One vector is turned by the same rotation once a step. Each row is the vector after some number of steps, and that number follows the row.
The counts run from 0 to 325.
[113 119 107 114 167 160 187  88 112 141 128 150 118 154 140 122 155 160
 162 156 152 102 118 167 124 123 109 125 163 108 120  96 128 163 125 102
 144 137 110 166 150 120 114 140 111  67  59 148 115 147 174 111 137  85
 162 145 105 141 138 101 123  97  85  92 127 138 127  91 101 161 112 123
 139 161] : 13
[139 121 124 133 150 106 130 102 135 128 175 138  82 157 113 161 151 114
 160 201 138 108 111 136 109 107 132 159 118 146 114 147 189 152  92 124
 115 116 106 138 160 135 111 154 138 134 109 186  92 118  97 103 109 114
  99 110 112 122 170 133 135  88  97 132 120 159 154 101  79 132  99  61
 120  85] : 286
[115 119 116 167 150 148 172  76 146 114 131 133 122 162 128 175 135 109
 191 130 135 138 138 111  96 136 107 149 175 113 165 123 156 143 133  90
 152 121  75 170 146 193 127 119 121 131  71 146 127  75  85 141 147  86
 147 135 118 114 101  97 119 140 134 105 114 134  88 158 133  95 133 129
 150 129] : 302
[ 92 130 139 127 128 105 171 107 149 142 171  98 112 146  73 163 177 100
 138 166 161 144 124 158 153 159 167 158 165 104 119 164 164 109 138 131
 139 100 102 122 138 146 114 182 139 134  95 153 116 185 117 117 152 152
 124 127 134  82 103  81  76 128 131 114 102 144  91 120 107 109 146  97
 115 126] : 168
[133 115 131 175 149 116 142  80 129 174 182 107  93 137 127 191 112 109
 184 181 138 117 153 114 145 113 147 154 164 106 136 164 181 127 125 127
 128 109 115 163 150 167  94 134 108 155  89 188  82 137 103 108 128 121
 114 115 119 138 138 120 103 116 120 132 116 154 132 108  88  90  91  95
 112  92] : 56
[112 122 122  88 120 161 163 129 124 177 153 126  82 125 131 139 122 101
 132 157 147 115 122 156 102 194 133 120 160  95 125 123 130 112 126  95
 128 124 127 157 128 146  87 143 137 109  80 135 115 207 207 122 143 133
 160 106 112 107 116 121 108  92  96  97  97  95 123 104 125 107 106 117
 113 169] : 221
[ 88  93 139 114 115 128 176 149 150 133 118 103  92 154 128 111 180 108
 145 177 143 116 109 144 111  81 121 133 174 153 145  93 122 134 128 119
 128 110 107 124 160 143 130 151  78  78  73 148 128 149 133 133 153 124
  76 132 123 143 156 121  67 102  90 118 131 135 148  89 134 167 186 145
 104 120] : 6
[121 135 104  96 168 155 186 111  88 154 140 136 126 131 129 145 170 160
 158 147 160 105 116 178 131 151 127 144 151  82 109 106 125 159 146 105
 134 131 111 156 154 116 112 150 135  62  63 132 115 164 172 118 136  90
 176 135 105 117 113  94 125  95 104  81 123 127 114 117 105 168 132 136
 140 171] : 14
[126 117 125  90 153 138 155 121  89 138 123 143 126 143 125 124 165 135
 140 163 138  84  92 216 105 121 139 146 127 117  91  85 132 145 118 102
 104 133 129 119 123 105 134 145 136  91  87 174 105 176 159 124 132 105
 150 119 121 129 143 112 115  67  83  82 135 145 144 111  96 192 143 114
 134 149] : 152
[125 100 122 110 140 130 136  88 134 155 146 117 112 158 143 115 145 137
 111 131 114  95  84 152  74  74 115 126 147 166 116  83 127 119  96  94
 127 182 102 102 122 167 135 134 154 108  72 154 123 133 121 130 123  64
 137  95 131 113 180 144 137 149  79 115 139 132 129  91 125 183 160  84
 150 145] : 66
[138  78 170 171  78 129 146 104 162 169 163  81 111 115 108 170 132 103
 158 129 153 105 154 121 123 128 149 107 180 127 189 139 130 101  82  96
 110 134  78 143 129 198 112 128 137 140 108 161 114 111  99 140 122 133
 101 105 122 111 147 125 113 123 138 102 124 123 164 141 115  85 127 138
 113 100] : 25
[176 117 140 113 157 157 136 100  94 122 129 135 123 138 152 159 130 131
 142 139 139  88  90 162  92 129 146 138 116 120 117 101 148 147  88  90
  93 158 100 125 113 152 146 125 153 120 117 175  89  83  98 128  93  66
 123  97 115 102 169 156 176  79 113 104 124 118 155 129 112 173 107 102
 151 112] : 41
[120 120 140 152 172 135 165 117 109 153 154 168 116 149 127 149 161 130
 157 193 157 101  99 147 117 102 175 141 127 102 124 152 160 141 118 145
 101 121 110 148 145 139 140 119 121 107 105 201  85 127 100 122 124 110
 114 122 113 137 188 128 123  90 144 130 115 158 184 108  52 141 141 126
 115 112] : 262
[140  93 176 100  70 119 172 174 108 144 153 101  95 114 103 136 153 101
 143 187 135 104 112 151 103 120 166 130 114 124 164 125 114 101  97 118
 101 123 120  98 125 173 132 161 128 148  89 166 150 150 112 145 105 162
  84 113 157 102 128 114  96  75  83  92 110 113 153 139 108 146 156 122
 121 118] : 115
[166 112 132 104 115 136 126 112 130 159 165 122 100 126 133 160 142 131
 125 152 118  89  95 123  90 115 157 148 134 140 126 133 143 100  99 122
 112 160 100  90 118 180 116 151 185 142 101 163  98 108 102 139  98 107
 106  87 134 106 208 162 172 133  95 145 115 116 159 113  82 151 139  82
 132 103] : 316
[143 116 100 107 111 136 153 120 113 158 143 107  85 151 135 118 155 137
 132 177 102 108 111 129  93  78 112 128 150 153 126 124 102 109 118 124
 159 170 119 108 149 178 122 133 171 127  49 108 113 136 110 132 115  87
 125 103 158 107 161 106 134 160  46 133 128 128 121 127  87 142 136  89
 149 137] : 89
[ 81  96 123 130 118 135 181 123 141 142 121  98  74 167 105 122 158 122
 165 178 151 136 138 129 131 107 115 141 181 131 138 107 137 136 129 117
 146 115 119 142 168 141 103 159  86  95  72 130 119 161 126 124 151 112
  71 139 121 149 148 107  63 130  95 130 120 145 142  87 127 145 168 134
 106 117] : 258
[ 98 124 108 122 165 144 188  98 110 141 128 113 130 150 145 157 198 165
 164 166 154 134 115 128 141  87 118 161 190 141 127 113 133 117 144 119
 141 107 106 115 148 158 119 150 113  95  67 131 119 156  80 137 149 100
 108 139 126 106 142  93  92 146  75 137 129 143 117  91 153 173 188 159
 112 135] : 235
[110 113 158 115  91 120 166 146 120 161 172 107 117 116 135 111 148 132
 134 153  95 112  95 164 103  74 145 141 138 139 157 115 105 105 118 117
 111 153 137 100 109 174 145 160 129 117  54 140 141 174 124 154 133 135
 139 103 158 120 151 101  97 122  59  74 136 126 140 114  88 161 183 127
 139 173] : 91
[144 103 156 161 106 137 159  91 149 122 152 111 132 135 118 169 151 103
 162 131 143 137 119 137  96 136 134 120 155 116 157 138 151 117 109 104
 109 133  87 154 127 204 151 112 172 151  98 174 135  77  60 144 129 110
 119  89 125  75 127 104 118 119 168 118 111 125 130 160 114  93 131 111
 136 112] : 163
[168  96 104 133 128 175 140  88 116 156 111 114 122 144 151 124 123 145
 165 115 131  96 131 152 106 115 112 142 161 110 146  53 112 161 116  77
 132 172  92 138 124 178 125 119 125  92  77 114 105  96 111 153 125  46
 124 109 127 145 158 131 151 133  77 104 132 120 124 133 118 157 152 116
 146 140] : 295
[ 92  97 145 110 120 106 175 141 131 126 161 118  90 156  95 130 190 102
 138 192 160 112 100 166 114 131 159 152 137 123 125 137 145 115 120 142
 108  86 100 115 141 131 127 181 113 106 103 181 126 166 117 120 149 133
  80 126 122  94 164 106  73 130 126 124  89 151 131 107 106 151 183 119
 103 109] : 145
[161 107 149 146 121 154 154  88 113 142 134 127 139 104 156 178 131 147
 161 141 138  86 115 150  99 124 135  98 144 108 132 103 128 123  97  82
 101 146 121 161 114 173 117  79 153 125  98 161 101 102 127 128 100 106
 167 102 108 110 142 131 152  72 121  92 124 122 160 145 110 126  61 108
 138 132] : 18
[140  93 128 129  93 156 161 112 143 150 145 126  71 132 133 147 132 122
 160 158 112  79 126 106 100 142 109 111 141 153 162 127 103 119  75  85
 148 145 103 155 146 182  86 146 135 126  79  95 122 111 157 124  97 104
 127 119 127 127 159 139 145 104  50 107 136 107 140 138 101 109  67  80
 132 127] : 111
[135  99 105 108  82 146 164 102 146 104 136  96 101 151 130 162 157 145
 142 161 131  97 107 129  68 139  99 107 140 166 137 119 124 116  68  88
 132 138 104 135 137 173 103 138 165 135  96 104 152  99 120 101 106 110
 128  98 112  83 124 115 144  88  80  98 135  93 108 144 141 136  65  74
 139 111] : 249
[127  90 117 129 107 145 173 120 146 109 123 123  92 162 135 144 160 127
 159 186 137 113 104 102  92  83 110 140 146 175 154 110 133 125  97 113
 131 129 101 125 156 174 125 147 120 122  81 141 134  82  71 130 130  98
  49 122 136 112 170 134 106 114  88 157 123 111 146 120 135 155 153 120
 113  82] : 4
[ 98 155 148 119 146 149 190 118 132 110 138 125 130 147 156 159 162 111
 129 150 129 119  80 151  98 129 119 160 156 134 133 111 141 125 131  99
  97  99 110 127 113 153 149 159 102 100  60 185 146 151 146 139 157 127
 137 137 115  94 106 117  93  97 118 103 115 123 104  98 184 176 170 144
 115 140] : 213
[146  89 127  83 106 153 177 116 120 142 108  92 132 127 113 126 157 117
 152 114 162 121 133 189  95 176 142 145 172  88 141  78 118 119 124  78
 134 154 102 118 116 163 131 153 127  95  80 112 111 138 135 162 153  74
 149 116 119  95 114 108 127 119 116  75 115  85  91 155 152 146 185 142
 133 158] : 45
[131 168 154 135 170 168 181  97 123 130 163 154 138 134 154 204 151 125
 158 141 153 128  79 104 111 174 156 146 163  91 137 154 172 118 139 119
  99  99  85 137 109 155 120 131 124 101 104 205 117 127 104 133 128 130
 141 119 100  83 137 147 138 111 176 151  85 130 125 107 146 167 136 147
 104 118] : 101
[135 114  94 157 160 125 144  64 125 157 170 106  90 153 138 180 137 130
 181 192 129 115 150 116 160 110 121 149 164 117 134 153 170 146 131 117
 134 110 107 139 162 159  91 134 138 140  81 154  81 132 105 102 114 111
 119 104 107 120 130 115 117 135 101 151 114 150 132 100  99  98  90  86
 113 100] : 57
[ 80  99 137 133 120 112 173 114 177 153 164  86  85 130  98 136 166  89
 145 165 151 124 141 159 140 151 134 144 172 128 149 133 154 130 110 114
 133 106 103 151 158 133 106 177 112 112  72 170 114 194 148 122 166 136
 120 126 115 121 124 118  66 128 122 108 119 133 105  88 126 111 148  90
 109 119] : 282
[126 118  84 107 186 131 161 102  99 118 129 153 101 182 134 139 173 161
 160 190 134 103  94 149 115 101 115 160 138 122  84 106 144 165 123 122
 146 131 119 132 159 133 120 152 133  82  81 135  96 132 121 106 126  65
 116 126 109 121 155 103 133 108  72 123 135 152 114 108  85 161 125  89
 145 117] : 150
[146  94 122 104 118 152 171 101 124 158 103  96 119 153 145 124 135 130
 144 102 151 102 133 180  91 146 110 142 176 105 142  55 111 134 117  73
 152 162  99 133 123 166 123 143 135  83  78 103 121 126 161 162 146  65
 136 109 127 131 121 120 127 110  91  81 130  91 107 146 137 148 147 119
 145 164] : 44
[140  91 121 125 116 139 122 109 152 171 160 107  87 143 143 112 125 113
 105 142  97 104 100 132  87  83 113 129 175 153 152  92 126 126  94  87
 134 186 103 107 140 180 129 143 135 106  56 143 119 122 137 138 111  64
 113 104 125 148 190 157 135 140  66 120 146 126 138 104 103 153 134  90
 146 130] : 318
[ 91 135 160 149 123 121 153 102 130 160 181 107 119 124 117 188 123  86
 153 149 147 135 128 163 133 150 147 140 159 103 132 149 174 120 126 104
 106  84 126 144 114 168 119 139 118 136  75 194 124 201 145 124 159 149
 152 118 110 117  91  99  66  90 149  71 115 130 113 111 126 107 133 127
 116 139] : 306
